In the rows, zero is written as 128.
The rows of A fall into 3 groups, and each row is roughly a mix of its group's hidden directions.
A (151 x 15):
[[122  97 162 147  76 161  86 127 103 151 154 145 117 137 156]
 [145 146 192 155 145  98  98 178 134 129 158 133 139 129 123]
 [120  84 161 145 118 182 118 160 156 166 137 151 112 107 126]
 [123 152 144 114 106 127 121 117 158  83 160  92 177  94 103]
 [167 159 130 169 155 160 134 132 129 114 122 177 112 114 173]
 [113 139 178 188 107 102 120 114 130 149 128  99  94 139 101]
 [110 153 143 106 127  90 154 119 109 127 136 110 146 182  70]
 [105  77 121  95  87 116  83 122 161 147 143 140 141 159 136]
 [140 126  98  92 130 133 122 115  78 116  92 162 174  92 140]
 [148 146 134 161 160  87 160 116 102 116 108 107 110 133  70]
 [121 136 106 133 126  76 162  95 132  88 125 134 129 186 105]
 [178 127 139 139 135 146 102 138 121 131  97 125 107  74 182]
 [112 104 121  99 105 186 100 107 167 176 121 137 118 144 133]
 [125  78 138 118 135 123 114 101 159 123 151 149 175 154 178]
 [133 179 141 151 121 103 142 123 140 135 160 132 164 181  88]
 [142 159 135 113 113 115 105 152  46 116 157 139 141 128 143]
 [116 159 150  95 110 163 146 134 101 101 122 175 103 103 168]
 [140 127  78 103 133 167  87 141  99 142 160 139 174 120 121]
 [104 123 128 135  64 129 153 151 102 100 123 113 105  86 162]
 [ 94 126  83 109 135 167 176 111  96 137 115 133 143  84 131]
 [140 162 134 128 182 142 168 153 102 176 124 155 102 128 118]
 [131 107  58 110 141 152  84 126 116 120 134 129 102 166 147]
 [108 149 173 161 126 138 110 174 120 150 188 127 116 126 147]
 [ 93 133 172 129 157 156  88 140 150 113 130 137 146  80  94]
 [115 158 113  95 159 112 122 104 119 138 177 109 156 183 116]
 [125 179 175 115 127 175 138 131 145 121 151  99 149 124 169]
 [147 176  77  98 169 170 122 137 123 144 128 128 112 119 101]
 [ 80  96 126 135  96 132 168 154 169 124 159  99  99 121 136]
 [136 162  93 123 141 160  80 126 119 121 150 135 189 101 120]
 [118 189 121 111 135 116 165 135  78 125 111  98 125 101  99]
 [ 79 146 119 101 154  72 114  98 124 115 133 131  84 133 106]
 [101 200 113 102 130 123 105 136 122 125 115 104 137 128  75]
 [ 97 166  93 139 119  77 109  87 124 117 106 127 152 118 166]
 [173 111  96 162 170 148  89 112 158 123 120 145 154 122 154]
 [133  95  69 134 118 150 103 111 155 147 115 130 151  72 130]
 [125 135 158 137  89 154 136 136 144 127 177 144 188 133  93]
 [ 97 134 135 104  80 133 180 142 101 176 155 111 143 132 122]
 [110 137 122 125 137 113 183  70 132 162 132 113 138 148 173]
 [133 114 146 187 117 130 118 121 192 121 106 130  97 120 160]
 [163 114 163 141  96 178 178 117 113 152 135 132 158 142 145]
 [109  80 131 100 124 145  88 126 102 110 114 144 191 140 112]
 [164  73 147 148  80 141 128 147 143 154 141 128 110 135 170]
 [152  78 107 168 110 140 121 165 149 135 120 121  85  89 120]
 [121 118 129 120  86 186 136 157 127 162 121 170  86 124 138]
 [ 73  86 147 109  92 102 150 140 101 156 149 120 156 119 118]
 [133  93 151 164 176 119 152 166 129 133 133 154 144  90  94]
 [130 121  89 145 158  99 110 131  86 141 101  97 138 119  71]
 [107 116 137 141  73  88  94  79  96 123 113 127 150 134 146]
 [126  73 132 157 120 147 132 129 168 169 121 120 119  99 178]
 [ 92 110 163 159 125  76 126 163 165 121 165 122 147 118 138]
 [125 126 136 154 131  98 151 148 111 125 113 101  51 125  92]
 [154 105 146 120 102 176 168 138 136 155 118 117  76 136 160]
 [105 183 134 110 160  80 121 128  97  97 128 120  97 132  99]
 [ 93 160 149  79 112 157 129 134 113 120 138 181 117 139 166]
 [137 146  85 114 128 147  94 123 119 135 143 134 190  80 105]
 [100 105  94 114 111 107 112 185  93 152 148 159 113 103 117]
 [162  98 138 132  84  78 172 146 104 155 130 133 126 105 150]
 [135 159 181 106  93 177 164 116 122 126 123 158 115 149 142]
 [155 159 108 132 129 179 136 125 160 110 110 133  92  77 155]
 [153 187 119 140 142  92 113 138 142  93 117 145 105  80 110]
 [119 112 119 110  74  69 145 148 103  87 117 106 119 118 119]
 [142 184  74 104 144 157 167 114 119 140 127 125 151 103 117]
 [135  98  97 155 105 150 148 129 109 160  94 103 102  90  86]
 [112 173  80 137 130 138 132 128  62 133 156 132 103 126 154]
 [ 81  88 141 121  90 155 158 174  99 145 125 123 106 141 142]
 [120 111 156 146 119 107 147 139 139  76 120  57 153 122 117]
 [134 107 108 129 139 149 113 137  97 148 124 143 161  62 176]
 [146 156 143 133 165 138 175 151 126 132 130  96  93 134  70]
 [ 79 138 171 111 100 113 152 137 103 133 144 124 172  92 100]
 [126 122  94 105 137 132  96 169  89 144 133 147  97  72 146]
 [147  99 108  83 149 186 138 143  96 150 114 126  87 133 137]
 [109 170 111 154 191 103 161 124 113 145 131 119 132 115  90]
 [153 114 168 119 111 123 108 150 154 147  67 134 118 104  83]
 [127 151 121  99 113 149  80 145 113 111 149 155 146  92  72]
 [ 79 145 173 154 120 114 152 115 159 127 129 116 104 182 119]
 [ 72 108 127 165 151 107 121 134 150 150 170 149 162 110 151]
 [138  67 141 128 115 183 142  85 137 133 145 122 124 167 122]
 [169 128 169 151 119 129 165 120 154  83 150 113 134 104 170]
 [128 120 143 115  88 102  72 163 137 113 151 149 143 132 179]
 [118 121 100  91  95  75 139 135  86 110  95 121 136 107  97]
 [128  81 108 100  88 107 125 128 120 145 149  99 132 188 107]
 [119  69 119 140 131 130  91 148 142 169 135 119  87 163 154]
 [144  90 110 145 144  87 115  91 119 126 153 124 113  91  74]
 [155  97 100 155 145 107 152  80 101 156 139 104 157 101 104]
 [143 142  93 118 118 180 105 137 129 168 125 150 190 123 140]
 [ 87 122 101 160 100  58 106 125 131 114 138 135 129 122 163]
 [131  72 104 126  93 184 118 131 120 158 117 155 148 100 125]
 [111 146  47  98 168 129 129 126 129 156 127 146 118 134 115]
 [ 84 158  85 125 133 162 174  86 158 113 121 120 133 135 134]
 [170 103 155 145  93 186 132 160 127 102 110 132 149 105 133]
 [102 127 141 158 139  90 106 100 138 111 140 128 196 162 112]
 [103 141 136 148 110 119 176 155 120 154 123  66 102 151 106]
 [131 107  72 135 148 125  89 128 113 137 102 109 182 102 103]
 [110 174 142 112  95 157 179 135 125 148 168 117 149 123 161]
 [129 150  93  96 174 135 118 102 123 112 114 109 129 181  85]
 [131 144 159 146 114 139 186 174  83 113 127 100 111 123 148]
 [143 174 179 135 131 124 103 131  68 129 161 122 153 140 131]
 [ 85 112  86  98 155 118  99 122  80 157 114 100 137 127 150]
 [ 89 100  76 141 120 114  96 151 166 135 160 151 109 104 121]
 [142 161 101 154 124 116 153 109 162 146 140  65 149  99 111]
 [147 150 124 112 149 123 131  48 152 121 122 154 153 122 162]
 [ 60 120 126  99 127 101 117 149  97  85 118 109 110 109 110]
 [137 122 165 101 136  91 105 188 118 137 129 146 160 106  91]
 [103 114 166 135 112 114 169 135  99 108 105  92  79 139  95]
 [106  79 152 125  87 159 150 163 102 115 122 143  85 109 133]
 [107  74 105 121 120 119  95 106 117 132 113 128 118 106  61]
 [141 111 120 110 141  72  94 127 114 159 126  89 166 145  91]
 [155 161  66  93 103 140 127 141 119 140 149 113  96 160 110]
 [154 112 160 147 120 140 121 190 145  80 143 125 141 121 169]
 [129 199 156 120 120 137 123 164 173 103 130 116 123 152 148]
 [ 98 111  92 175 170 137 143 137 102 147 169 161 126 109 140]
 [ 94 126 120 142  67 141 124  95 162 137 103 103  90 128 156]
 [124 102 141 147 104 148 167 143 131 159 107 136  57 146 146]
 [158 168 178 110 105 159  90 111 133 126  96 125 150 124 159]
 [114 159 132 105 151 172 170 145  81 153 149 157 142 139 106]
 [174 111 147 114 124 171 135 154  95 144 113 139  92  96 168]
 [126 140 139 147 106 122 155 138 126  96 116  61 120  91  83]
 [133 124 146 170 101  92  63 135 158 136 117 150 110 135 157]
 [140 106 109 138 102 165 101 157 152 153 107 161  72 111 110]
 [120 133  84  98 154 128  92 128 115 139 138 108 117 192  93]
 [129 129 185 128  70  83 117 151 116 102 131 120  99 120 126]
 [109 148 164  96 137 114 133 133 116 150 135  96 153 153  58]
 [ 81 117 153 123 104 132 123 140  86 144 155 141 177  87 148]
 [ 94 120 175 118 143 150 141 111 125  63 109 146 105 153 107]
 [113 114 109 133 150 115 138 123 122 107  71 137  76 113 181]
 [166 116 138 116 113 176 152 112 113 129 143 133 201 132 121]
 [131 107  88 139 156 102  81 102 187 130  96 120 134 134 134]
 [137  80 160 153 131  98 162 114 112  84 131  81 143 116 124]
 [ 94 170 124 136 146 109 144  99 180 118 110  96 105 155  97]
 [129  60 103 106  86  94 153 142 105 152 149 130 139 130 127]
 [ 95 134 115 141 152  67  90 156 125 134 131 141  75 136 119]
 [ 90 149 127 119 141 124  97 104 135  51 122 136 144 128  96]
 [134 145 169 129  88 125 150 173  84 114 141  96  94 116 108]
 [137 145 150 120 120 108 126  98 134 138 193 122 149 135  65]
 [161 139 157 164 121 135 167 143 152  92  97  83 118 122 157]
 [146  92 128 129 151 175 103 152 112 142 162 181 148 122 156]
 [109 207 100 117 134 113 109 120 109 103 132 123 156 100 110]
 [ 92 150 177 136 120 118 164 149 132 136 113 132  74  87 137]
 [100 120 116 122 168  83 122 149  74  82 117 120 126 109 148]
 [182 105 123 151 141  83 122 136  92  75 121 152 134 135 131]
 [ 82 103 178 130  93 133 172 141 100 152 151 140 149 133 135]
 [110 113  93 129 166 128 189 108 136 137 110 111 118 120  73]
 [173 111 148 124  92  80  99 149 111  89 120 133  88 127 133]
 [134 158 126 109 107 133 137  66 160 110  86  86 126 152 136]
 [155 103 101 119 102 163  72 131 124 136 158 113 153 174 137]
 [143 139 148 134 125 124 137  93 204 101 125 114 137 135 175]
 [131 142  97 112 169 174  96 115  87 106 117 144 163 106 150]
 [130 136 165 107  86 127 157 120  90 118  86  95 133  99  92]
 [123 189 126 141 124 117 136 117 105 125  69 121 129  75 135]
 [ 93 115 175 172 105 122 108 148  96 168 144 140 129  97 115]
 [111 123  99 174 156 121 161  76 175 120 101 117 119 124 135]]
Here is one row of each group, with its name. Which group are the others in?
[118 124 127 110 113 147 116 121  75 147 115 142 124 126  49] -> L
[134 165 151 117 103 164 101 122  56 152 120 138 136 109 136] -> P
[ 76 117 116  96 153 110 118 152  71 166 132 128 137 100 120] -> Y

[164 156 116 121 139 147 139 143  93 127  67 144 111  82 108] -> P
[137 140 134 119 147 120 154  74  79 116 113 109 188 125 117] -> L
[133 143  54  79 138  96 145 121 116 102 101 128 131 130 121] -> P
[ 80 164 154 126 106 100 135 106 127 131 136  88 160 171 105] -> Y
[171 140 104 127 148 152  89 108 117 151 108 151 186 136 103] -> L
[120 114 113 127 121 170 138 156 101 144  71 158  98 129 173] -> L
[110 150 138 150 133  61 154  94 128 106 102  93 147 122 103] -> P
[ 78 116 139  86 101 162 170 132 128 150 153  92 136 120 107] -> P
[133 184 164  79 149 131 124 123 152 137 110 102 171 128 110] -> P
[118 100 104 142 156 166 157  82 120 152  88 149 143  97 107] -> P
[130 170 154 126 147 117 153 133 133 114 122 134  77 183  87] -> Y
